In the rows, zero is written as 128.
One turn or mirror swaps these rows in pairs. Which row does each one swap with?
Q915: [101 116 119 125 165 131 120 115 118 122 107 125 126 112 174 153 124]
Q414: [128 138 165 158 139 147 102 128 123 131 124 111 110 142 116 147 132]
Q917: [140 145 168 138 139 142 117 117 134 127 160 121 123 152 110 159 135]
Q839: [140 100 112 114 127 101 141 130 160 109 134 160 118 127 123 103 108]
Q499: [106 132 102 131 164 136 141 124 106 117 136 130 129 128 172 155 123]
Q60: [131 136 146 142 136 147 126 149 118 125 119 111 105 139  93 160 139]
Q232: [128 131 109 125  76 144 139 145 147 138 141 124 146 121 149 113 119]
Q286: [138 127 115 112  94 146 144 148 149 137 153 127 150 120 148 107 110]
Q509: [139 132 103 110  77 143 125 141 138 137 147 135 145 106 126 121 126]
Q832: [141 139 112 121  75 147 131 134 130 138 152 134 141 116 137 111 131]
Q727: [111 108 121 113 168 139 136 123 127  94 134 139 138 128 171 153 133]
Q852: [135 133 106 105  80 146 131 130 144 140 149 126 144 113 144 114 130]
Q483: [103 118 136  99 161 122 112 118 129 117 131 146 149 138 164 158 128]
Q691: [143 107 102 119 126  91 137 134 162 124 126 158 120 134 121 105 115]
Q401: [131 129 138 153 129 152 112 145 105 115 128 116 106 154  99 151 127]
Q609: [146 154 155 137 144 164 105 130 121 115 133 129 119 145 108 141 141]
Q649: [146 101 108 121 124 103 129 128 170 117 141 148 113 111 127 105 110]
Q496: [103 113 114 130 168 132 134 117 117 110 118 117 148 125 161 152 134]
Q189: [129 146 142 144 133 151 122 134 113 138 128  99 116 151  97 118 134]
Q663: [135 108 109 116 129  96 130 127 165 132 145 160 113 112 123 106 120]
Q492: [123 143 160 154 134 148 133 136 125 130 136 102 117 133  98 157 127]
Q826: [118 112 111 127 158 148 134 107 118 124 106 138 116 123 175 152 117]
Q382: [138 158 142 146 150 144 120 134 129 121 112 106 116 155 102 147 140]
Q456: [137 111 102 124 130 100 137 124 152 122 134 163 117 121 103 101 112]
Q120: [139 108 110 120 133 100 127 129 147 113 142 159 118 119 108  95 113]
Q77: [106  99 111 111 158 129 127 126 134 101 115 123 135 128 159 169 134]
Q114: [125 173 138 154 139 146 129 146 116 129 154 120 114 147 114 115 117]
Q777: [102 114 141 104 166 113 134 134 116 121 113 124 118 141 170 144 116]
Q482: [150 132 150 149 159 148 112 151 117 126 116 124 121 154 104 134 127]
Q489: [143 147 143 146 137 154 104 113 126 123 128 108 115 130 101 154 139]
Q476: [136 137 113 132  80 137 133 134 135 139 152 127 154 112 136 110 109]
Q33: [ 94 116 121 114 162 127 140 122 116 119 118 140 128 126 154 174 129]
Q790: [134 149 163 131 138 138 128 126  93 142 141 110 110 135 108 144 137]
Q373: [142 105 106 122 126  90 136 135 156 124 140 153 110 118 114 110 108]
Q512: [118 108 116 115 176 127 153 146 119 136 116 151 147 136 156 119 132]
Q167: [138 104 112 113 127 101 127 128 168 113 143 144 116 128 105 103 113]
Q32: [140 130 109 122  76 138 128 142 140 144 143 130 147 107 140 119 116]
Q351: [100 126 139 117 164 107 136 121 124 114 119 136 141 125 179 145 121]
Q601: [144 117 102 112 132 100 126 130 146 129 150 162 116 127 114  89 122]
Q292: [100 110 105 109 167 126 152 120 122 123 113 123 130 138 162 135 125]
Q801: [137 134 111 115  81 150 142 147 149 132 146 130 144 121 153 113 128]
Q444: [136 157 164 143 133 133 129 138 111 131 133 125 125 145  99 146 150]
Q970: [130 131 117 116  78 144 128 150 148 143 154 134 144 112 129 120 119]
Q109: [ 93 118 116 118 161 115 119 120 125 129  99 142 128 129 161 153 139]

Q77 is swapped with Q489
Q189 is swapped with Q292
Q476 is swapped with Q691
Q114 is swapped with Q512

One turn or mirror swaps these rows in pairs. Which row does each one swap with?
Q139: [146 137 115 157 130 106 177 129 102 118 120 174 119 131 109 115  90]
Q612: [142 145 105 156 137 109 180 135  99 129 120 175 121 130 104 120  95]
Q773: [174 135 110 129 113 107 125 129 109 126  86 122 136 138 110 133 134]
Q422: [149 141 106 158 130 123 177 134  95 119 127 169 130 129 112 117  91]
Q31: [147 140 112 153 134 111 173 131  91 119 129 169 120 134 109 116  92]
Q766: [171  94 128 155 137 127 154 143 153 158 108 128  63 126 122 122 137]
Q317: [164 131  88 128 142 108 144  91 112 147 122 124 128 138 139  91 118]
Q387: [172 108 123 143 138 114 176 139 122 183 101 138 104  93  98 155 111]
Q307: [135 111 109 139 143 126 163 150 124 101 135 157 103 143 145 110 123]
Q565: [165 122  84 117 136 107 141  98 123 147 117 128 125 145 143  89 125]
Q902: [137 106 113 131 140 125 158 141 121  99 139 148 106 143 150 106 115]
Q694: [129 111 112 131 143 121 162 142 126 102 132 147 104 141 146 101 112]
Q660: [162 114 134 142 149 102 177 134 131 181  99 145 107  91 108 151 105]
Q505: [134 107 123 153 154 157 153 110 159 187 115 134 128 136 109 125 115]
Q153: [138 114 120 150 161 158 141 117 165 186 114 138 120 140 117 117 120]
Q709: [131 130 131 157 150 152 117 145 125 152 100 148 139 104 128 156 117]
Q239: [159 109 126 143 145 105 177 133 127 177 104 148 100  88 103 154 102]
Q396: [144 117 127 147 164 157 154 112 162 185 108 132 126 141 114 126 113]
Q274: [164 116  84 122 136 114 147  97 119 149 121 127 132 142 134  86 119]
Q967: [153 141 107 155 135 111 181 127 103 117 119 176 120 132 106 120  92]
Q287: [131 126 128 155 154 153 121 140 130 160 101 141 136 105 125 161 116]
Q369: [164 118 125 139 138 102 178 138 125 184 103 152 102  96 107 153 102]
Q19: [135 115 101 145 148 124 160 138 119 101 125 154 100 143 155 102 120]
Q986: [134 128 130 161 152 153 116 147 127 154 103 137 140 111 127 156 116]
Q457: [163 105 127 145 151 103 176 136 125 178  99 151  99  96 105 156 106]
Q629: [151 147 112 155 144 107 174 126  99 120 120 175 121 135 105 114  95]
Q714: [173 136 110 127 111 113 121 128 113 126  83 122 131 132 111 139 130]
Q900: [173 143 106 132 107 107 130 123 111 122  86 129 135 137 112 130 131]
Q486: [133 117 103 139 138 128 162 145 128  96 127 146 105 143 138  97 114]
Q87: [172 124  79 121 134 112 152  98 120 149 125 125 127 139 136  96 123]
Q983: [136 130 122 157 156 157 120 140 130 157 103 143 146 112 123 158 117]
Q947: [144 107 122 151 156 164 144 108 162 182 117 127 127 133 121 124 115]
Q258: [172 139 113 130 110 106 128 128 109 128  81 128 131 133 105 133 136]
Q213: [139 115 117 152 158 162 154 116 163 184 125 135 123 136 113 123 114]
Q555: [149 108 118 154 159 160 149 113 162 189 116 139 125 140 116 114 113]
Q693: [164  90 127 159 143 122 153 141 155 162 113 125  72 125 115 133 144]
Q271: [169 132 109 127 111 112 124 126 112 127  80 133 136 139 111 139 139]
Q59: [165 108 130 149 142 109 183 139 128 183  98 143 105  97 107 156 110]
Q183: [167  97 127 156 146 117 152 141 156 162 111 130  65 124 120 132 140]
Q356: [133 131 124 161 148 156 117 142 127 145  97 138 141 110 127 156 117]
Q968: [168  95 120 145 144 126 149 144 154 166 110 126  66 113 123 137 130]
Q945: [161  91 128 147 132 115 153 148 152 161 116 130  64 116 118 132 138]
Q34: [172 119  83 127 133 110 146  92 111 148 123 133 129 147 139  98 119]
Q953: [156  93 134 143 137 123 152 138 158 164 105 127  64 121 112 132 129]
Q803: [174 139 107 127 106 107 125 120 114 129  91 122 138 131 108 130 130]
Q113: [130 103 112 134 148 130 163 146 121 103 129 144 100 137 147  99 117]
Q202: [169 118  83 127 137 122 145  92 117 139 122 121 129 146 134  94 125]
Q377: [129 126 127 159 140 151 112 138 125 155 101 143 140 107 129 155 121]

Q709 is swapped with Q258
Q287 is swapped with Q900
Q369 is swapped with Q612
Q113 is swapped with Q766
Q87 is swapped with Q213

